128 stands for zero in the data rows.
Some points, each followed by its number:
[160 104 168  89 151 106 110 131  95  77 153 154  74  87 155 196  98 149 184 113 154  73  59 166  86 145 125 135 183 163  85 172 173 129  83 166 149 148  99 152 156 175 107 123 103] 0
[ 70 108  78  52  93 109  98 157  82  76  58 153  85  87  57 170 167 130 199  42 104 131  50 146 132 112  87 106 109 178 151 146 177 132  82 108 157  79 105 142 169 132 193 157 147] 1
[162 119 173 172 101 107 206 156 139 157 163 124  82  77 165 187 143 110 106 139 188 138 143 161 113 143 121 176 184 127  78 172 150 113  77 155 139 149 164 119 132 184 102 127 101] 2
[131 144 142 151 161 174 118 122  98 129 155 111 129 146 139 143 154 105 105 143 125 143 147 140 137 105 164 169 129 145 104 120 128 142 111 124 119 150 102 137 130 112 113 111  88] 3
[150 150 104 166 145 201 174 121  90 139 157 124 180 177 138  72 159 107  91 143 117 154 164 167 141 131 190 101 114  68  85 118  85 117 166  74  49 127 167 150 154  96  99  74 132] 4
[ 76 159  97  70  86 108  97 144  93 109  48 149  75  89  46 164 177 109 190  68 111 142  43 135 132  85  65 164  99 172 145 140 169 131  82 103 156  96 110 138 171 162 170 150 146] 5
[158 115 165  84 124 129 181 108  79  92 153 143 105 134 131 159 138 105 142 101 153 131 127 177 132 153 193 101 186 162  76 139 122 148  91 120 123  67 130 160 164 162  99  97 116] 6
[ 54 100 164  75  91 135  99 100 121 104  78 126 181 144  98  87  77  88 132 121 105 154 157  74 136 137 171  65 102 168 156  99  94 137 109 153 135 135 140  89 153 100 142 149 132] 7
[152 112 165 157 143 105 132 127 154 125 151 131  88 105 163 167  86 154 121 128 141  99 137 155 117 148  89 106 162 106 115 125 141 118 144 165 139 131 127 133 131 124 121 139 124] 8
[130  91 171 173  89 125 206  68 113 147 151  89 121  86 163 177 109  95  84 137 128 137 146 153  71 159 179 138 200 105  79 180 149 155  77 167  90 158 194 103 155 187  95 105  88] 9
[ 64 168 177  86  90 123 102 125 108 132  72 143 140  81  62 109 170  87 124 124  98 166 112  78 125 114  76 150 131 174 133 118 123 150  74 140 144 106 141  83 171 159 143 146 153] 10
[150 139  75 159 160 181 121 130  92 150 148 127 157 196 130  78 158 128  89 155 109 148 150 143 150 116 180 110 100  69  92 121  97 117 178  83  72 122 124 158 135  90 102  91 140] 11
[153 166  76 163 176 195 115  82  84 135 165 116 191 198 149  69 154 129  90 142 113 150 163 126 149 123 180 105  93  56  90 106  88 130 184  80  51  84 138 164 147  92 107  55 145] 12
[ 73 145 150 135  79 147 156 148 114 128  65 137 176  96  65  86 134  77 128 130 103 149 166  94 144 144 142  88  98 175 147  99  86 113  89 119 137 103 171  81 160  90 126 153 147] 13
[124 126  88 104 169 128  84  84 133 143 154 129 172 181 139  87 119 173 105 134 111 125 129  94 146 130 163 134 101  84 136 122 144 143 181  98 133 124  87 156  91 112 132  85 139] 14
[146  69 178  72 127  96 103  60 129  70 147 135 123 156 159 178  56 167 165  93 102  52  72 142  48 158 128  91 195 150 100 135 179 160 140 178 147 131  98 139 158 173 124 127 119] 15
[179 132 149 174 157 111 186 161 138 129 142 131  76  88 159 192 129 144 144 135 201 123 143 163 129 127  66 174 153 119 121 127 130  99 115 155 148 168 116 132  77 128 121 149  91] 16
[ 68 171 155 140  91 134 164 139 136 132  58 132 164  77  68  90 156  78 110 133 104 160 153  68 146 120 100 108 109 170 118 115 102 148  85 116 140 109 185  84 159 142 129 147 153] 17
[173 107  92 171 162 124 129 156 123 134 133 139 100 126 150 140  96 148 159 137 147 116 141 150 147 130  84 113 125 134 158 114 102 107 166 154 133 147 107 143  77  90 119 138 112] 18
[124 118  85  65 158 103  79 140 134 147 126 146 114 133 131  96 162 186 123 139 105  84  50 110 129 116  85 165  98  90 162 139 167 141 158  96 151 105  92 156 109 157 180 112 164] 19
[ 76  91 170  67  93 117  96  88 156 134 157 133 185 173 134  87  69 120 154 141 107 135 161  97 133 163 171  81 114 161 145  96 110 141 139 167 147 134 121 110 150  93 150 140 144] 20
[167 111  92  59 166 119 133 155  66  49 145 162  83 157  75 175 152 137 191  27 194  92  46 181 128 157 167  91 181 180  82 143 139 131  90 109 152  56  84 157 168 144 102 102 114] 21
[157 110 154 146 106 111 172 134 102 135 152 137  94  97 152 152 119 119 119 129 120 126 146 152 125 151 163 109 164 137  89 136 142 121 100 122 134 137 134 140 157 160 105 124 144] 22
[156 125  71 141 163 175 104 135  96 142 156 135 179 194 127  64 147 156 100 136 113 139 159 141 138 134 179  86  96  86  95 107  98 125 187  80  82  93 116 154 145  96 112  81 156] 23
[149  88  82  70 175 168  97  69  78  73 157 150 199 203 130  82  94 155 111 118 105 126 141 153 144 161 191  71 121 116  88 121  96 149 184 106 111  86  93 153 154  94 102  57 136] 24
New points follow, each followed by the numbers of its three nearest points above, looking only along the 2 directions in which the numbered points spread most, smallest number first.
[ 80 184 157 172  83 153 189 152 134 168  95 122 125  82  81 114 179  83 111 154 121 160 155 109 136  86 119 153 101 160 108 119  99 124  82 100 118 142 191  90 149 123 119 145 143] 17 19 20
[134 101 177 153 119 107 107  84 182 136 163  97 154 124 160 155  69 160 120 127 107  71 150 101 118 165 135  85 145  76 158 113 153 133 176 180 146 167 112 108  68 118 133 138 111] 3 18 22
[154 178  66 181 145 131 109 167 166 156 131 130  86  91 131 126 182 141  96 151 132 157 149 138 145  63  85 184  99  66 141 133 139 108 130  81 109 155 146 146  55 125 137 124 149] 3 18 19
[ 89 159 144 132 141 117  98 146 124 159 133 146  97  93 126 158 173 120 109 138 115 132  85 110 122  81  87 186 118 149 142 133 160 131  87 107 140 142 112 125 123 168 148 129 144] 6 19 21
[ 85 193 127 184 108 117  98 143 194 171 134 102 100  78 146 110 184 123  83 151 103 153 155  75 132  57  72 192 105  59 130 165 153 110 122  80 116 157 173 122  60 168 138 128 160] 3 19 20
[156 147 129 157 134 146 148 137 112 146 143 135 149 139 136  88 140 113  97 135 119 151 152 135 147 128 163 115 119 116  91 128 103 126 148  88 103 115 149 146 143 101 103 123 143] 3 14 24
[139 132  79 154 131 169 133 161  96  95  67 135 166 172 104  75 125  99 135 119 117 149 158 139 150 123 146  97  94 171 176 106  87 114 152 127 121 133 135 126 149  93 120 145 118] 7 14 20
[ 95 177  96  87 123 112  85 135 140 151  96 146  93  95  89 129 171 154 124 133 109 117  47 101 120  72  69 187 124 148 152 165 172 139  97  85 148  97  87 134 148 176 170 131 165] 1 5 10
[ 53 183 180 183  68 153 200 119 200 175 106  35 160  68 136 120 183  78  83 150 105 167 162  61 127  74 116 172 133 151 106 130 126 131  70 114  86 175 209  58 152 171 119 143 148] 17 19 20
[157 153  70 163 162 173 150 169  87  96  64 137  97 142  58 107 175  96 182 128 157 155 152 160 140  68 104 121  87 165 176  93  76 105 154 102 133 133 117 141 129  80 115 145 120] 7 19 20
[161  96 118 156 171 130 111 150 182  94 123 114 140 172 158  95  65 164 148 137 120 129 166 144 141 147  97  76  98 148 185 103  94 110 189 173 130 148 105 129  74  80 133 153 105] 3 14 18
[141 141 119 139 152 159 118 101  99 137 147 139 181 190 136  84 127 131  93 137 116 141 149 132 137 144 178 100 126  84  98 112  84 133 177  90 110  97 113 142 144  89 107 105 143] 11 14 24
[147 189  79 191 147 155 109 162 152 154 137 118 100  99 127  95 175 122  84 142 137 158 144 124 149  68  95 189 105  64 138 124 105 110 154  91  91 149 163 136  76 107 121 115 142] 3 14 24
[ 62 174 170 175  81 123 145 122 183 163 111 123 112  73 132 135 165  92  95 151 111 149 143  67 115  89  82 181 140 155 108 142 154 139  82 101 131 156 184  64 151 184 127 149 152] 10 19 21
[ 62 175 179 156  82 112 125 120 185 162 126 138 131  78 131 115 167  95  98 152 101 145 138  62 102 135  77 183 125 132 112 147 155 151  80 105 141 126 171  86 134 197 135 149 164] 10 17 19
[119  81 173  80 102 104  93  90 192 140 168 125 187 163 162  86  52 169 130 136 102  72 142 100 128 168 176  71 137  99 154 109 123 156 165 186 136 152 117 110 101 104 131 140 146] 3 14 18
[137 103 139 136 116 140 161 102  82 144 147 139 145 162 133  94 145 120 106 135 126 139 153 168 146 147 180  95 148 131  81 128 109 127 121 103 104 110 143 152 170 119 106  97 129] 3 14 18
[ 86  72 164 100 106 112  97  55 195 137 154 109 188 184 171  69  61 157 106 141  91  73 159  65 103 168 174  63 138  88 149 110 122 156 174 175 124 138 122  90 139 105 143 122 141] 3 14 24
[ 58  86 178 152  84 143 125  48 194 142 133  61 201 185 159  64  59 103  88 143  98 128 168  49 124 165 187  65 116 143 156  97  86 148 177 161  89 144 174  64 154  85 136 144 134] 14 20 24
[121 159 127 159 113 119 108 149 156 143 129 144 117 110 142  98 161 128 101 128 107 136 139 109 139 125 106 157 113 104 114 122 121 120 128 110 127 120 130 142 130 132 131 135 145] 3 19 20
[130  81 196 135  94 101  99  52 199 151 170 109 189 170 163  90  53 175 102 139 105  61 138  61  46 172 176  65 183  55 142 112 143 154 174 188 130 159 128  76  81 130 149 125 134] 3 14 18
[134  80 115  78 161 116  76  73 117 132 151 139 176 191 141  80  73 177 111 134  98  89 121 100 122 156 160  85 111  96 132 113 165 163 173 124 140 101  89 150 139 110 144  84 140] 3 14 24
[ 89 181 135 179  86 124 143 137 194 168 138 105 105  85 157 124 184 101  93 156 111 152 158  82 141  74  73 195 119  70 114 139 128 120  95  93 113 153 196 103  96 178 111 144 143] 3 18 19
[ 76 187 127 178  75 177 210 158 126 173  64  83 102  86  66 130 193  73 100 140 135 161 161 123 151  58 118 184 105 171 124 114  97 102  69  98  92 163 194  77 136 108 113 156 132] 17 19 20
[ 91 111 134 141 115 175 136 142 146  95  84 122 180 181 128  76  78  98 129 121 106 148 161  75 140 141 148  83  98 168 169  91  81 106 180 157 126 119 159  99 143  83 139 139 125] 7 13 20
[163  96  76 142 181 124 114 159 119  81 120 125 121 183 149 111  63 148 180 125 122 126 165 152 141 128 105  87  93 149 191  97 102 103 183 158 141 154  99 127  67  86 135 148  98] 3 14 18
[ 94 190 160 170  91 126 122 137 180 161 134 115 116  75 145 120 179 109  85 145 114 162 149  66 137  77  81 188 121  85 117 137 144 119  99  96 117 153 172 108 121 175 121 140 157] 3 19 20
[150 108  95 159 174 143 124 160 143  84 116 123 154 175 150  93  77 137 152 124 129 144 158 140 155 128 117  89  90 152 180  94  78  96 176 152 124 148 105 137 103  80 138 153 108] 3 14 20
[146 131 186 167  97 114 193 131 144 151 159 122  94  88 157 181 116 110 105 141 159 142 134 165 102 146 128 169 179 120  96 157 145 126  91 159 133 156 155 118 141 169 104 130 112] 2 9 16
[ 92  83 170 139  91 130 114  82 190 153 161  86 195 178 167  75  62 120  87 140  95 124 171  60 138 173 183  76  96 110 169 101  90 135 175 167 116 159 163  86  88  89 139 141 122] 14 23 24
[163 164 159 181 125 111 204 141 146 168 148 106  78  93 157 195 161  95 107 154 199 155 152 158 134 113  85 194 167 114  98 163 130 111  86 156 122 162 167 110  83 165 107 149 101] 2 9 16
[ 74 188 150 152 100 106  94 126 192 160 136 141 115  76 138 103 184 143  92 155 110 147 126  63 111  92  71 184 124  75 131 163 170 130 105  94 140 135 153 135  94 186 161 141 157] 17 19 20
[121 128 175 156 143 118 112  61 173 105 141 102 149 133 166 112  73 153  89 130 109 119 145  81 113 150 128 109 147  97 114 124 152 142 155 168 128 146 103 123 117 116 131 139 107] 3 6 18
[151  92 129 167 138 119 119 141 186 139 133  90 171 162 158  99  69 156 118 132 107 126 161  99 150 148 150  83 117 105 182 104  88 112 182 170 117 163 119 113  73  85 127 150 106] 3 14 24
[139 111 186 155  88 142 200  69  98 144 164 102 162 102 159 136 125 102  81 149 130 150 149 162 113 153 194 107 187  99  79 154 117 155  93 145  76 150 183 133 168 183  94  83 107] 3 18 22
[110 108 135  89 146 122  88 100 118 127 130 143 147 150 145 110 107 156 105 129 102 119 106 120 117 137 102 138 129 133 127 128 154 150 144 131 140 119  86 140 131 132 136 119 142] 3 19 20
[ 89 158 121  80 118 109  86 123 114 140 111 130  98 101  98 138 163 135 118 133 116 127  48 111 124 111  75 177 127 153 137 140 156 138  90 113 155 106  98 130 144 174 163 135 154] 1 10 19
[112 111 147  73 161 103  83  73 119 101 142 142 171 172 138  92  92 167 109 117 106  88  90 101 123 148 118 105 127 136 129 121 158 158 152 136 153  92  90 136 142 139 150 125 148] 3 19 20
[ 87 180 133 171  79 169 200 171 126 149  60 105 112  77  76 112 184  79  98 150 135 157 152 125 140  65 123 177 109 172 129 115  83 110  74  97 113 153 188  79 156  98 110 149 129] 17 19 20
[ 79 142 169  68  90 115 113 102 116  93  84 142 186 106  79  82 108  94 128  88 105 129 137  73 107 145 127  80 120 170 119 106 102 158  92 126 146  62 135 112 167 129 136 151 153] 7 13 17
[146 102  82  78 174 121  83  81 118 137 156 140 178 204 146  72 114 179 103 139 104 101 133  98 129 145 175 102  87  61 124 112 137 136 185  95 130 121  91 153  91  94 123  58 154] 11 23 24
[137 174  77 164 153 151 117 144 138 164 142 138 131 132 136  80 172 124  90 152 128 157 151 125 150 100 127 161  96  67 112 111 111 104 157  90 103 128 138 145 116 103 125 121 141] 11 14 24
[162  76 126 160 131 120 125 145 185 140 129  99 137 133 163 137  59 164 144 144 113 121 159 132 148 157 139  89  98  84 188 109 108 114 176 162 123 173 110 120  52  82 133 156  80] 3 18 22
[140  75  84  82 135 121  97 154 153 145 130 115 180 141 115 165  79 126 174 144 106 146 142 132 145 138 185  95  81 145 186  94 108 127 159 143 139 164 105 118  50  99 129 145 121] 3 19 20
[ 76 177 158 145  86 116 113 135 175 158 130 130 128  79 125 111 156 111  93 143 122 142 135  78 118 127  80 181 135 149 108 140 151 134  82  91 150 124 169 105 146 183 137 145 151] 10 17 19
[152 172  62 167 159 187 178 167  89 153  68 129  89  91  57 162 183  88 173 131 184 160 151 161 164  67 105 180  90 162 164  97  77 104 105  87 128 142 141 123 103  84 112 149 114] 7 19 20
[151 157 123 160 154 166 137 124  94 154 155 129 160 178 134  76 157 110  80 142 119 155 146 145 145 138 174 115 127  93  96 108 102 122 171  97  77 109 137 139 155  98 104  94 135] 11 14 24
[155  87 106 154 143 108  93 152 180 130 130 108 156 146 156 150  68 163 147 147 103 120 164 133 145 149 160  90  83  94 179  90 107 126 173 158 130 161 112 127  50  86 135 144 105] 3 14 18
